In the data rows, zero lies at 7.5, halfway between 7 and 8.
Here are some points:
[9. 2. 13. 7. 0. 7. 8. 4. 6. 6. 6. 13. 7. 3. 15. 7.]
[5. 12. 4. 7. 12. 10. 5. 4. 12. 11. 15. 2. 7. 12. 6. 11.]
[5. 5. 9. 7. 10. 7. 8. 4. 6. 8. 9. 7. 7. 8. 11. 7.]
[8. 10. 8. 7. 10. 7. 5. 9. 11. 9. 6. 9. 7. 8. 6. 10.]
[9. 7. 11. 7. 7. 10. 14. 8. 5. 9. 9. 11. 10. 8. 11. 8.]
[5. 9. 1. 7. 9. 7. 5. 8. 5. 5. 13. 2. 7. 10. 4. 7.]
[10. 3. 6. 7. 4. 10. 10. 4. 9. 7. 6. 11. 7. 3. 11. 7.]
[8. 8. 9. 7. 9. 7. 14. 12. 9. 8. 6. 12. 7. 6. 13. 12.]
[5. 13. 6. 7. 11. 7. 5. 11. 14. 11. 11. 6. 7. 11. 4. 9.]
[5. 9. 9. 7. 10. 7. 5. 9. 9. 7. 6. 9. 7. 9. 7. 9.]
[8. 0. 12. 7. 3. 7. 8. 9. 6. 5. 6. 10. 7. 3. 10. 7.]
[5. 10. 8. 7. 9. 7. 5. 4. 6. 6. 6. 7. 6. 8. 7. 8.]
[5. 14. 4. 7. 12. 7. 4. 4. 12. 12. 9. 4. 7. 8. 4. 10.]
[5. 10. 1. 7. 12. 7. 5. 4. 9. 7. 6. 0. 6. 6. 1. 7.]
[11. 5. 10. 7. 1. 7. 9. 5. 5. 8. 6. 14. 10. 8. 12. 6.]
[5. 11. 1. 7. 11. 7. 5. 7. 9. 9. 9. 0. 7. 8. 1. 8.]
[5. 10. 1. 7. 10. 7. 5. 7. 11. 8. 9. 1. 7. 8. 5. 9.]
[9. 8. 8. 7. 10. 7. 10. 8. 5. 5. 6. 7. 7. 10. 4. 7.]
[5. 12. 1. 11. 12. 7. 5. 4. 9. 8. 11. 1. 7. 11. 6. 3.]
[5. 2. 13. 7. 1. 7. 8. 10. 5. 7. 6. 12. 6. 3. 12. 7.]
[6. 12. 6. 10. 12. 10. 8. 4. 14. 9. 6. 8. 7. 13. 5. 10.]
[10. 7. 11. 7. 6. 7. 12. 11. 5. 8. 6. 11. 10. 6. 12. 8.]
[8. 0. 13. 7. 1. 7. 8. 9. 6. 8. 6. 11. 7. 3. 13. 6.]
Then 16 other points, each followed by its number:
[9. 0. 12. 7. 1. 7. 12. 5. 8. 7. 6. 13. 13. 6. 9. 6.] 0
[5. 11. 1. 7. 10. 7. 5. 9. 9. 10. 9. 0. 7. 8. 4. 9.] 1
[6. 6. 7. 7. 7. 7. 10. 10. 9. 8. 6. 9. 10. 8. 12. 7.] 2
[5. 11. 1. 7. 12. 7. 5. 9. 9. 8. 6. 0. 7. 6. 4. 10.] 3
[8. 5. 4. 7. 8. 7. 5. 4. 9. 6. 6. 5. 7. 6. 4. 6.] 4
[5. 10. 4. 7. 11. 7. 8. 7. 5. 9. 11. 5. 7. 6. 0. 5.] 5
[10. 4. 9. 7. 0. 7. 12. 7. 6. 5. 6. 10. 6. 3. 9. 7.] 6
[9. 6. 8. 7. 7. 7. 8. 4. 10. 9. 11. 8. 7. 6. 7. 10.] 7
[10. 13. 9. 7. 13. 10. 8. 11. 9. 10. 11. 4. 6. 3. 6. 13.] 8
[10. 5. 13. 7. 1. 7. 8. 11. 9. 5. 6. 15. 7. 8. 12. 6.] 9
[8. 10. 9. 10. 9. 7. 5. 7. 9. 6. 6. 9. 10. 6. 10. 7.] 10
[12. 6. 12. 7. 4. 10. 5. 4. 6. 6. 6. 9. 7. 8. 10. 5.] 11
[8. 0. 11. 7. 1. 7. 8. 11. 6. 5. 6. 10. 7. 6. 9. 5.] 12
[5. 10. 9. 7. 8. 7. 8. 4. 5. 7. 9. 8. 12. 9. 10. 10.] 13
[10. 7. 7. 7. 6. 7. 8. 11. 6. 7. 6. 12. 7. 8. 10. 7.] 14
[5. 9. 4. 10. 8. 7. 5. 4. 11. 6. 14. 4. 7. 6. 6. 8.] 15
Which of these numbered points is nearest to each point below by angle, seen from the average point of the first points? Its number follows each.
[10. 5. 8. 7. 11. 7. 8. 4. 6. 5. 11. 5. 6. 6. 7. 9.] > 7
[9. 11. 1. 7. 13. 7. 4. 7. 9. 11. 11. 2. 7. 9. 4. 12.] > 1
[5. 11. 5. 7. 11. 7. 5. 7. 9. 6. 6. 3. 7. 8. 4. 8.] > 3
[10. 0. 6. 7. 1. 7. 10. 7. 6. 1. 6. 11. 6. 3. 4. 7.] > 6
[13. 1. 12. 7. 1. 7. 5. 11. 6. 5. 6. 10. 7. 3. 6. 5.] > 12
[5. 11. 4. 7. 13. 7. 8. 4. 9. 10. 9. 6. 7. 9. 1. 8.] > 5
[5. 10. 7. 7. 10. 7. 8. 9. 5. 5. 9. 7. 7. 9. 8. 6.] > 5
[11. 11. 9. 10. 10. 7. 8. 9. 10. 10. 9. 8. 6. 11. 8. 9.] > 8
[8. 9. 10. 7. 10. 7. 12. 11. 9. 9. 9. 10. 6. 8. 11. 9.] > 2
[8. 0. 12. 7. 1. 7. 8. 12. 6. 1. 6. 10. 6. 9. 12. 2.] > 12
[9. 10. 4. 7. 11. 7. 8. 10. 11. 6. 9. 7. 7. 3. 10. 9.] > 8
[6. 13. 7. 7. 9. 7. 10. 4. 5. 11. 6. 6. 7. 6. 10. 5.] > 13
[10. 10. 11. 7. 11. 7. 5. 8. 9. 10. 9. 9. 10. 9. 11. 9.] > 10
[12. 12. 6. 7. 10. 10. 8. 9. 9. 6. 9. 8. 10. 11. 8. 9.] > 8
[12. 5. 12. 7. 5. 7. 8. 14. 5. 7. 6. 12. 10. 3. 10. 6.] > 14
[5. 10. 8. 7. 8. 7. 5. 8. 9. 8. 11. 7. 6. 11. 6. 9.] > 15
[9. 2. 11. 7. 1. 7. 10. 4. 6. 5. 6. 11. 10. 6. 10. 6.] > 0
[5. 2. 10. 7. 5. 7. 5. 8. 5. 8. 6. 12. 6. 3. 10. 5.] > 12
[5. 11. 11. 7. 11. 7. 8. 7. 10. 7. 6. 8. 7. 3. 11. 9.] > 10
[10. 12. 6. 7. 9. 7. 10. 8. 13. 6. 6. 8. 7. 9. 1. 10.] > 8
[5. 8. 10. 7. 4. 7. 11. 7. 9. 8. 6. 9. 10. 9. 4. 9.] > 0
[5. 0. 11. 7. 4. 7. 10. 7. 6. 6. 6. 9. 6. 3. 10. 3.] > 12
